In the rows, 100 means zero.
Each path below is one point turned by a fixed rotation once a step. After each direction that follows a path, write how fast that rotation turns it, in degrees each step (0 if it stays still).
Each turn is a multiple of 5 degrees from 10 to 175, or 0.
Each row of a path follows its step; steps can be skipped.
path 1
step 0: [90 77 75 95 83 91 105 135 112 105 146 133 90 101 81 135 126 102 136 142 82 125 109 79 109 82 114 126 93 88 80 83 105 90 81 81 78 113 119 101 77 87 81 86 92 113 111 83 118 84 89 118 83 101 113 98 82 93]
step 4: [77 50 86 101 91 135 87 113 103 126 77 83 88 101 74 78 96 69 88 85 93 91 94 81 62 110 119 111 128 117 117 73 116 94 75 128 87 76 131 93 72 75 97 118 104 126 87 103 115 96 103 105 90 104 103 102 123 115]
step 5: [122 72 92 102 75 117 76 117 86 113 84 98 104 113 78 86 88 40 83 97 90 79 90 93 112 95 127 91 101 82 119 70 110 127 114 100 86 62 113 120 93 94 102 114 95 119 97 131 115 88 85 93 78 104 85 57 69 105]
step 6: [108 105 87 108 81 111 94 121 101 113 64 110 111 105 93 108 98 84 109 126 91 109 94 85 140 89 150 103 111 57 110 101 104 97 102 121 51 78 109 140 87 102 102 131 110 102 112 122 114 100 78 116 114 105 135 110 76 102]
step 7: [108 101 57 104 72 60 115 87 128 132 79 108 87 116 71 121 102 105 131 102 87 132 101 78 99 108 103 96 98 48 95 98 104 127 73 117 80 93 125 125 116 108 104 114 97 89 118 98 111 108 94 130 112 126 99 89 77 103]
step 8: [118 91 62 67 44 89 119 98 104 126 80 107 86 114 102 115 98 106 111 124 68 93 114 75 63 110 103 127 93 94 93 109 95 97 107 106 72 94 91 74 118 97 94 64 100 96 131 78 114 80 88 136 108 106 114 90 86 90]
step 9: [108 97 70 44 100 98 127 111 124 114 124 119 79 66 106 126 90 98 82 116 93 104 114 54 60 95 88 120 106 103 106 98 104 110 103 88 74 90 81 85 84 108 89 86 90 87 93 129 123 96 70 90 116 97 111 69 86 82]
step 10: [88 69 103 83 93 82 86 133 122 102 91 139 75 67 102 109 103 87 114 76 115 102 146 62 84 126 118 104 126 115 113 109 116 103 85 104 94 112 75 95 89 81 104 80 104 107 65 131 97 96 97 108 109 72 139 81 87 99]
step 11: [99 60 117 112 94 97 74 103 106 96 107 140 98 87 73 137 111 98 58 91 91 116 122 67 73 123 117 114 82 108 100 102 124 100 61 104 106 85 112 109 86 88 107 106 103 137 87 111 99 78 91 109 80 69 90 96 72 136]
step 12: [93 79 99 114 85 130 106 140 75 95 97 113 84 74 72 131 94 75 94 97 73 101 88 103 104 105 115 113 89 93 126 63 120 92 66 105 86 107 113 133 104 95 78 71 136 152 99 96 122 93 102 100 98 79 85 113 92 107]
step 13: [79 87 62 98 107 98 119 123 107 90 81 104 98 114 82 115 125 67 92 94 97 91 70 93 104 98 99 83 110 111 142 62 112 87 78 106 98 65 129 141 105 120 106 104 115 144 120 106 88 82 79 117 121 113 111 93 80 80]
[100 101 104 102 96 104 100 103 107 100 107 106 106 107 105 97 111 108 106 95 106 105 102 99 96 113 100 95 99 87 94 102 105 98 90 109 101 96 93 106 99 97 104 104 95 98 98 99 94 108 100 98 98 99 107 102 102 106] => 95
[105 102 109 107 104 88 104 100 94 100 93 104 94 94 95 105 94 107 98 90 98 107 95 99 101 109 106 112 108 101 97 106 99 97 102 99 103 99 106 101 99 94 97 104 97 96 102 97 94 102 104 101 98 110 103 103 94 107] => 90
[98 95 103 98 100 103 96 102 105 104 97 106 108 98 103 102 97 96 87 95 97 101 85 101 100 106 104 93 103 97 107 97 95 97 103 100 105 104 98 105 95 93 103 97 109 108 93 104 92 99 103 103 102 100 89 103 110 103] => 45
[104 99 97 91 102 101 108 101 91 96 110 107 99 110 105 97 105 90 101 100 97 102 95 111 92 103 99 106 107 99 106 95 95 96 99 99 101 97 102 94 92 94 92 101 98 105 101 94 103 106 100 99 99 106 103 90 100 94] => 85
